Small tables with named rows and columns. After each table, cells are looked up by row and column.

sok:
fields: tal, romo, bogokeb, minet, tiv
par: [125, 228, 155, 121, 170]
panokup: [209, 184, 49, 183, 184]
pok: [104, 67, 93, 235, 233]
rup: [180, 215, 204, 45, 56]
zon: [137, 94, 63, 140, 87]
regug: [217, 195, 56, 40, 63]
linikar: [59, 195, 62, 84, 73]
didur: [110, 49, 218, 125, 140]
sor: [63, 186, 124, 113, 233]
pulozak: [57, 176, 217, 160, 85]
kibod: [145, 177, 192, 205, 226]

bogokeb of panokup = 49
bogokeb of pok = 93
bogokeb of linikar = 62
bogokeb of sor = 124
tiv of kibod = 226
minet of kibod = 205
romo of sor = 186
tal of kibod = 145
romo of didur = 49
tal of zon = 137
minet of didur = 125
romo of zon = 94
tal of regug = 217
Row with the largest minet: pok

vapavu
          satu  tozetu  demupop    gim  gekere  pavomep    bub    kis    ruz
pur      0.644   0.557    0.326  0.355   0.377    0.640  0.295  0.444  0.322
buv      0.709   0.623    0.419  0.346   0.566    0.630  0.438  0.353  0.574
rorap    0.285   0.313    0.395  0.472   0.439    0.288  0.481  0.527  0.387
tolerus  0.747   0.331    0.151  0.333   0.807    0.436  0.763  0.528  0.335
vezitu   0.583   0.261    0.453  0.037   0.701    0.181  0.689  0.941  0.472
bukeg    0.462   0.433    0.430  0.342   0.383    0.427  0.418  0.459  0.391
fek      0.826   0.620    0.232  0.332   0.432    0.747  0.333  0.472  0.279
zatidog  0.476   0.227    0.185  0.356   0.617    0.242  0.694  0.513  0.307
vubor    0.658   0.470    0.237  0.347   0.676    0.566  0.391  0.401  0.447
zovefav  0.496   0.727    0.678  0.408   0.198    0.667  0.208  0.313  0.581
nol      0.075   0.402    0.475  0.782   0.513    0.429  0.139  0.275  0.609

vubor, demupop => 0.237
pur, demupop => 0.326
nol, tozetu => 0.402
bukeg, satu => 0.462
rorap, demupop => 0.395
buv, demupop => 0.419
vezitu, ruz => 0.472
bukeg, bub => 0.418
buv, kis => 0.353
fek, bub => 0.333
vubor, satu => 0.658
pur, kis => 0.444
vezitu, satu => 0.583
zatidog, bub => 0.694
bukeg, pavomep => 0.427
zovefav, gim => 0.408
zovefav, pavomep => 0.667
fek, demupop => 0.232
vubor, ruz => 0.447
Which row has the largest satu? fek

zagoni
cols = fipu, ladod, ged, dufovo, feke, mur, sobe
vepa: [14, 11, -11, -26, 26, 50, -2]
razez: [10, -5, 13, -27, 2, 82, 1]
monem: [-12, -2, -5, 4, -5, -20, -10]
lazado: [-28, -32, -28, 32, 15, -45, 18]
tazag: [-1, -8, -5, 14, -2, -41, 22]
lifuma: [-26, 2, 23, 10, -44, -60, -24]
dof: [-32, -24, -25, 29, 6, -46, -4]

What is the mur of monem in zagoni? -20
What is the sobe of lazado in zagoni? 18
What is the fipu of lazado in zagoni? -28
What is the ladod of monem in zagoni? -2
What is the feke of dof in zagoni? 6
What is the dufovo of razez in zagoni? -27
What is the feke of tazag in zagoni? -2
What is the sobe of tazag in zagoni? 22
What is the ged of lifuma in zagoni? 23
What is the ged of razez in zagoni? 13
What is the dufovo of vepa in zagoni? -26
What is the ladod of tazag in zagoni? -8
What is the sobe of monem in zagoni? -10
What is the ged of dof in zagoni? -25

puzag
|  | kaz | zas | rel | nub |
|---|---|---|---|---|
| kot | 69 | 65 | 53 | 73 |
| kenuk | 198 | 65 | 53 | 73 |
| darepal | 60 | 65 | 69 | 75 |

What is the zas of kenuk in puzag? 65
What is the nub of kot in puzag? 73
What is the zas of darepal in puzag? 65
What is the rel of kot in puzag? 53
What is the kaz of darepal in puzag? 60
What is the rel of darepal in puzag? 69
What is the kaz of kot in puzag? 69
What is the nub of darepal in puzag? 75
What is the zas of kot in puzag? 65
What is the nub of kenuk in puzag? 73
What is the rel of kenuk in puzag? 53
What is the kaz of kenuk in puzag? 198

fumuse =
	vunum	zit	mobisev
gosolob	4.65	5.85	5.85
konune	7.63	5.44	5.44
lova	0.79	6.70	6.70
mezez	4.56	4.91	4.91
tuboken	5.98	8.26	8.26
zube	8.64	5.54	5.54

zit of lova = 6.70
zit of zube = 5.54
vunum of tuboken = 5.98
vunum of gosolob = 4.65
vunum of konune = 7.63
vunum of zube = 8.64
mobisev of lova = 6.70
zit of tuboken = 8.26
mobisev of gosolob = 5.85
zit of gosolob = 5.85
mobisev of mezez = 4.91
mobisev of konune = 5.44
mobisev of zube = 5.54
zit of konune = 5.44
vunum of mezez = 4.56
mobisev of tuboken = 8.26
vunum of lova = 0.79
Which row has the largest vunum? zube

toz
        vukiri     vos     ruf     dil
dor       1.05   47.84  -73.74  -34.82
lamiv   -63.38  -36.56   -2.15  -58.91
tefi    -19.73  -19.06    3.05   13.26
sefum    53.51   11.78   -2.15   13.26
pevodu  -13.35  -26.99   38.52   29.82

sefum, vos => 11.78
dor, vos => 47.84
lamiv, dil => -58.91
tefi, vukiri => -19.73
sefum, ruf => -2.15
lamiv, vukiri => -63.38
pevodu, vos => -26.99
sefum, vukiri => 53.51
tefi, dil => 13.26
lamiv, vos => -36.56
dor, ruf => -73.74
tefi, ruf => 3.05
sefum, dil => 13.26
dor, vukiri => 1.05
Row with the largest dil: pevodu

rika
        ranuruv  gitones  fusoda  letadu  fef
saf          72       92      66      85   56
vav          22       75      73      89   88
ker          48       58      94      82   63
rilugi       79       59      88      75   45
madef        71       54      67      89   44
nagegi       64       84      76      81   41
goz          30       49      91      68   96
gaf          57       57      93      81   66
vir          78       63      73      64   56

gitones of rilugi = 59
gitones of goz = 49
gitones of saf = 92
ranuruv of goz = 30
fef of nagegi = 41
fusoda of saf = 66
fef of rilugi = 45
fef of saf = 56
fusoda of ker = 94
ranuruv of nagegi = 64
fef of madef = 44
fef of vir = 56
letadu of saf = 85
gitones of gaf = 57

Table zel
         suf  velodo  zub  lav  buve
zava     216     148  191  201   147
zogun    180     120  233  110   234
vog       73     153  225  227    88
kav       81      64   68  173   101
gekana   201     219  230   64   121
namope    95     164   54  129   218
vaz      155     244  240  107    80
savoruv  204      60   95  205   193
fus      202     193  243  243   172
goz       53     145  186   98   225
kenavo   135      60  163  239   184
zap      101     154  164  153   213

What is the suf of zap in zel?
101
What is the suf of kenavo in zel?
135
What is the velodo of kenavo in zel?
60
What is the velodo of vaz in zel?
244
What is the zub of goz in zel?
186
What is the suf of zava in zel?
216
What is the buve of zava in zel?
147
What is the velodo of zap in zel?
154
What is the velodo of savoruv in zel?
60
What is the buve of goz in zel?
225
What is the velodo of zogun in zel?
120
What is the zub of kav in zel?
68
What is the suf of goz in zel?
53

